Where one turn sends some rows of the set: a few examples, then the rows asked
zub: [ 1.14 -1.83  1.51  0.37 -2.52  3.63  1.65  2.08  0.57 -3.21 -0.43 -2.03
  0.66  0.05  1.90  0.71 -0.93 -0.61  1.49 -0.62  0.34 -0.50 -1.52 -2.21]
noran: [-0.82 -1.70 -2.02 -1.45 -1.73 -1.08 -1.00 -2.30 -0.14  1.88  0.80  0.39
  0.59 -1.62  1.66 -0.55 -1.25 -1.22 -2.63  3.07  0.46  0.93 -2.39 -0.35]
fifif: [ 0.47  0.17  3.00 -2.13 -0.94  1.61  0.75  1.05  0.30 -2.23  2.44 -1.71
  1.09 -0.97  1.40 -0.06  0.08 -1.92  3.06 -1.30 -1.76 -1.63  0.35 -0.83]
fum: [-0.01  0.18  0.37  1.10  1.11 -0.48 -0.45 -1.69 -0.43  1.42 -2.18  1.29
 -0.42 -0.36 -0.89  0.01 -0.13  2.26 -3.47 -0.82  0.96 -1.07  2.42  1.11]
kifa: [ 1.40 -2.20  0.25 -2.99  1.58  2.07 -0.29  0.31  0.56 -2.77 -0.17 -2.22
 -1.97 -0.79  0.01 -1.43  2.29 -1.76  1.37  0.74 -1.29  1.76 -0.73 -0.06]
gero: [-2.44  0.49  1.44  0.66  0.50  0.69  1.00  0.53  2.48 -2.39  2.45 -1.43
 -1.70 -0.52  2.07  0.20 -0.18 -1.30  1.78  1.84 -0.11 -0.12  2.73  2.24]
rin: [-1.41 -0.99 -1.69 -1.02 -0.64 -1.64 -2.01 -3.79 -0.40  0.30  0.23  1.67
 -1.09 -0.90  1.21 -1.33 -1.12 -1.21 -2.89  1.39 -0.09  0.03 -0.62 -1.39]
gab: [ 0.53 -1.89 -0.12  0.71 -1.23 -2.97  0.17 -1.85 -0.23  2.84  0.66  0.37
  0.19  2.00 -0.27  0.25 -2.22  1.34 -2.14 -0.43 -0.95  0.14  1.67 -0.08]
vop: [ 1.55  1.89 -1.03  1.25  0.80  2.45  1.94 -1.99 -2.24  1.24  1.56  0.46
 -0.88 -2.05 -0.69 -1.43  0.14  2.32 -0.15 -0.24  1.13 -0.97 -2.61 -0.93]
zed: [ 2.64  1.04  0.10  1.53  0.54  0.75  0.75 -1.69 -1.02  1.63  0.56  2.40
  1.17 -0.36 -1.14 -0.62 -0.80  1.94 -0.71 -3.13  1.26 -1.40  1.87 -0.27]
nivul: [-1.41  0.31 -2.59  2.91  0.19 -1.61  0.19 -2.32 -1.15  1.42  0.94  0.91
 -0.12  1.07 -0.95 -1.17 -1.95 -0.46 -0.73  1.61  0.69 -2.30 -0.73 -1.96]
ber: [ 0.23  0.00  0.25 -0.25  0.49  0.99  0.87 -0.09 -1.84  2.32 -0.96 -0.32
 -0.73 -1.13 -0.84 -0.74  0.69  3.05 -3.07 -0.38  0.43  0.06  1.89  2.25]
zivit: [ 1.48  0.42  1.77 -0.19  0.57  0.54  1.34  1.64  3.22 -1.13  1.05  0.20
  3.08 -0.46  0.15  1.15  0.04 -3.13  3.02  0.11  1.35 -0.37  1.75  0.69]
tet: [ 2.23  0.45 -1.81  1.87  0.01  0.66  1.74 -2.00 -1.24  2.53 -0.20  1.11
  0.23  1.31 -1.40 -2.71 -1.20  0.85  0.13 -1.94 -0.12 -1.37  1.15 -1.89]
ked: [-0.10  2.65 -2.53  2.17  0.46 -0.70  1.02 -2.61 -0.69  1.00  1.88  0.23
 -0.18 -1.72 -0.47 -1.50 -0.56  0.94  0.50  2.68  1.57 -0.40 -2.08 -1.76]
zuroz: [-1.46  0.15  1.72 -3.12  2.00  1.95  0.68 -0.06  0.86 -3.41 -0.64 -1.48
 -2.48 -1.54  0.44 -0.38  2.07 -1.86  0.37  1.19 -0.76  0.74 -0.82 -0.47]
rugek: [-1.58  0.18  1.81  1.04  1.77  1.03  1.11  0.60  3.53 -2.48 -1.82 -0.80
 -0.40 -1.52  1.06  1.71  0.89 -1.48 -0.08  2.59  1.58 -0.52 -0.65  1.19]
Linez: [ 0.82 -0.96  2.69 -1.18 -1.10  3.51  2.46  0.95  1.76 -2.86 -0.30 -0.09
  0.74 -0.91  2.12  1.79 -0.43 -1.65  0.64 -0.96  0.86  0.15 -2.38 -1.68]
dit: [ 1.69  1.89 -0.23  1.03 -0.03  1.51  2.30 -0.31 -2.16  2.17  0.93  0.04
  0.52 -0.85 -1.40 -1.33 -0.23  3.41 -0.15 -1.53  0.91 -0.60  1.69  0.14]
lum: [-1.23 -1.60  0.83  2.35  0.23  0.77  0.26  0.89  2.02 -2.70  2.57 -2.41
 -2.09 -0.03  1.86  1.45 -0.21 -0.13  1.18  2.15 -0.20 -0.07  0.37  2.64]
Feto: [-0.82 -3.42  2.32  1.31 -1.83  2.58  2.51  2.52 -0.02 -3.40  0.55 -1.35
  0.62 -1.47  1.56  0.73 -0.65 -0.03  0.69  0.07 -0.91  0.66 -2.00 -0.94]
zof: [-1.08 -2.50  0.00  0.45 -0.94  1.11  2.99  2.33  0.77 -3.14  1.32 -0.59
  0.15 -0.24 -0.05 -1.05 -0.70 -1.01  1.77  0.97 -0.11  3.99  2.01 -1.08]
kun: [ 0.63 -1.80  1.21 -1.69  1.43  3.88  1.20  0.15  1.95 -1.66  2.13  0.84
 -1.10 -1.56  1.98  0.50  0.86 -3.36  0.65 -0.07  0.28  0.52 -1.08  2.45]
ropug: [ 1.42  0.86 -0.91  1.94  1.66  2.11  0.26 -3.62 -0.93  0.79  1.31  2.42
 -1.66 -1.42  0.18 -1.17 -0.32  1.30 -1.33 -1.49  0.82 -1.67 -1.56  0.08]
podo: [ 0.84 -1.53 -1.56 -0.05 -0.70 -1.93 -0.69 -2.02 -1.79  2.11  1.77  1.61
  1.66  1.04 -1.10 -0.12 -1.92 -1.63 -0.98 -0.04 -0.27 -1.80 -2.16 -2.19]
fir: [ 1.92 -1.20  2.12 -0.48 -0.50  0.16 -0.58  1.43  0.91 -1.91  2.30 -3.36
  1.40 -0.51  0.68  0.16  0.56 -1.18  3.92  0.10 -2.02 -1.48  0.47  0.10]
duki: [ 1.12 -2.08  0.96 -2.10 -2.15  0.52 -0.08  0.28 -2.03  2.98 -0.40 -0.18
  1.71 -0.99  0.50 -0.08 -0.45  1.21 -3.22 -0.73 -0.46 -0.29  0.93  1.56]
siz: [-0.27 -0.66 -0.51  0.11 -0.89  1.18  1.73  1.37  1.90 -3.34 -0.13 -2.21
 -1.63  1.07  0.69 -0.93 -0.58 -0.36  1.87  1.37  0.60  3.11  2.91 -1.26]
vog: [ 0.55 -2.40  2.05  0.79  0.00  0.63  0.66  2.01  0.34 -1.96  1.32 -2.29
  2.11 -2.53  0.35 -1.20  1.15 -1.59  3.46  0.84 -2.51 -1.23 -1.13 -0.10]
Tele: [-0.59 -2.63 -1.54 -0.49  0.25 -2.10 -0.97 -2.62 -0.88  2.12  0.59  1.32
 -1.05  1.15 -0.52  0.36 -1.15 -0.43 -3.40  0.88 -0.53  0.22 -1.36 -0.13]
bulir: [ 0.82 -0.54 -0.77  1.64  1.42 -0.40  0.84 -2.38 -0.49  2.84 -2.19 -0.01
 -1.68  0.54 -0.95 -2.10  0.07  2.03 -2.05 -0.37 -1.11 -1.34  1.11  0.24]
dipuf: [ 0.50 -0.59 -2.49  1.97  0.41  1.92  1.33 -2.79 -1.87  1.65  0.20  1.64
 -1.50  0.47 -0.32 -2.31 -1.24 -0.11 -1.46 -0.44  0.14 -2.06 -2.34 -1.84]
teben: [ 1.09  0.19 -1.31 -0.43 -1.03 -0.90 -1.37 -3.72 -1.08  0.94  2.39  1.89
  1.09 -1.22  0.80 -1.69 -1.47 -1.46  0.11 -0.42 -0.49 -1.67 -1.56 -2.70]
der: [ 1.93 -3.25 -0.04 -0.31  0.50  3.77  1.04  1.18  1.15 -2.29  2.91  0.50
 -0.64  0.07  0.92  1.50 -0.10 -2.53  1.05 -0.15  1.26  1.66 -1.49  1.66]
Rezu: [ 1.01  0.49 -2.31 -0.27 -1.81 -1.19 -0.05 -2.25 -0.59  1.74  2.62  0.67
  2.10 -1.55  0.60 -1.04 -1.62 -1.16  0.51  2.04  1.07  0.07 -2.75 -2.54]
karo: [-0.92  1.47  1.38 -1.03 -0.48  0.14  2.34  1.04  2.28 -3.34 -0.16 -1.01
  0.19  0.40  0.19  0.36 -0.54 -0.93  1.90  0.75  1.15  2.15  2.67 -2.04]
ker: [-1.27 -1.91  2.17  1.86  1.38 -0.05  0.99  2.44  1.00 -2.82 -1.59 -2.19
  0.94 -2.28 -0.89  0.66  1.66 -0.07  1.07  2.43 -0.67 -0.33 -1.35  0.34]
fune: [ 1.81 -0.79 -0.19  0.49  1.25  0.34  0.48  2.69  1.94 -2.02  0.36 -0.65
  2.32  0.51 -1.68  0.87  0.59 -2.58  2.83  1.34  2.24  0.76  1.54  0.09]
vin: [-0.80 -1.50 -0.48 -1.11 -2.92 -2.31 -0.73 -0.42 -0.37  2.74  0.25 -0.37
  1.96 -0.54  0.99 -0.13 -1.67  0.10 -2.54  2.02  0.32  0.49  1.54  0.80]
lisef: [-0.41 -2.81 -0.09 -1.23  2.01  0.84  0.72  1.47  0.36 -2.80  0.01 -1.08
 -0.45 -2.21 -1.10 -2.10  2.37 -2.42  1.61  2.05 -1.47  2.38 -0.37  0.10]
Pabu: [-0.16  2.16 -1.79  2.83  0.63 -1.28 -0.52 -3.81 -0.14  0.55  2.16  1.49
 -0.53 -0.94  0.23 -1.75 -1.34  0.62  0.47  0.63  0.58 -1.90  0.46 -1.18]
sogis: [ 0.70 -1.93  1.13 -1.37 -1.52  0.33 -1.03 -1.60 -1.43  1.29 -1.59  1.52
  0.93 -0.63  0.70  0.43 -0.94  0.78 -4.06 -2.05 -0.22 -1.33  0.11 -0.40]
sizib: [-0.73 -0.89 -0.21 -0.74 -2.70 -2.63 -1.27 -1.85 -0.47  1.03 -0.13  1.11
  1.56  0.40  0.85 -0.22 -2.46 -0.06 -2.38 -0.29  0.15 -0.08  2.38 -1.70]
femu: [ 2.19 -2.57  0.93  0.03 -0.50  0.00  0.33 -2.15 -1.20  3.25 -0.59  0.12
 -0.28  0.83  0.14 -0.62 -0.89  1.72 -2.51 -2.19 -2.08 -1.39 -0.53  0.02]
diga: [-1.46 -2.26  1.30  3.85 -0.44  0.95  2.20  1.59  1.80 -2.58  2.16 -1.62
 -0.35 -1.57  1.91 -0.26 -0.54  0.19  2.35  1.97 -0.83  0.59  0.19  1.36]
lifo: [-0.61 -1.24  0.67  1.14  1.47  1.92 -0.16  1.84  1.54 -3.14 -2.54 -2.44
 -0.38 -1.02 -0.06  1.12  1.57 -1.30  0.34  2.56  1.12 -1.44 -2.00  0.34]
mudis: [ 0.83 -3.74  0.28  1.15  0.95  3.10  2.96  1.31  1.40 -2.37  1.81  0.76
 -0.68 -1.60  0.68 -0.29  0.35 -1.38  1.09  0.38  0.17  3.57 -1.18  1.26]
Borik: [ 1.90 -2.05  0.95  0.29  1.64  0.20  1.84  2.64  1.36 -1.92  0.29 -0.20
  2.78 -1.46 -2.02 -0.13  1.34 -1.64  2.83  0.47  0.34  2.33  0.52 -0.13]

nivul moves to podo
zed moves to ropug
And these:
vop moves to ked
vog moves to lisef
Linez moves to rugek
fir moves to kifa

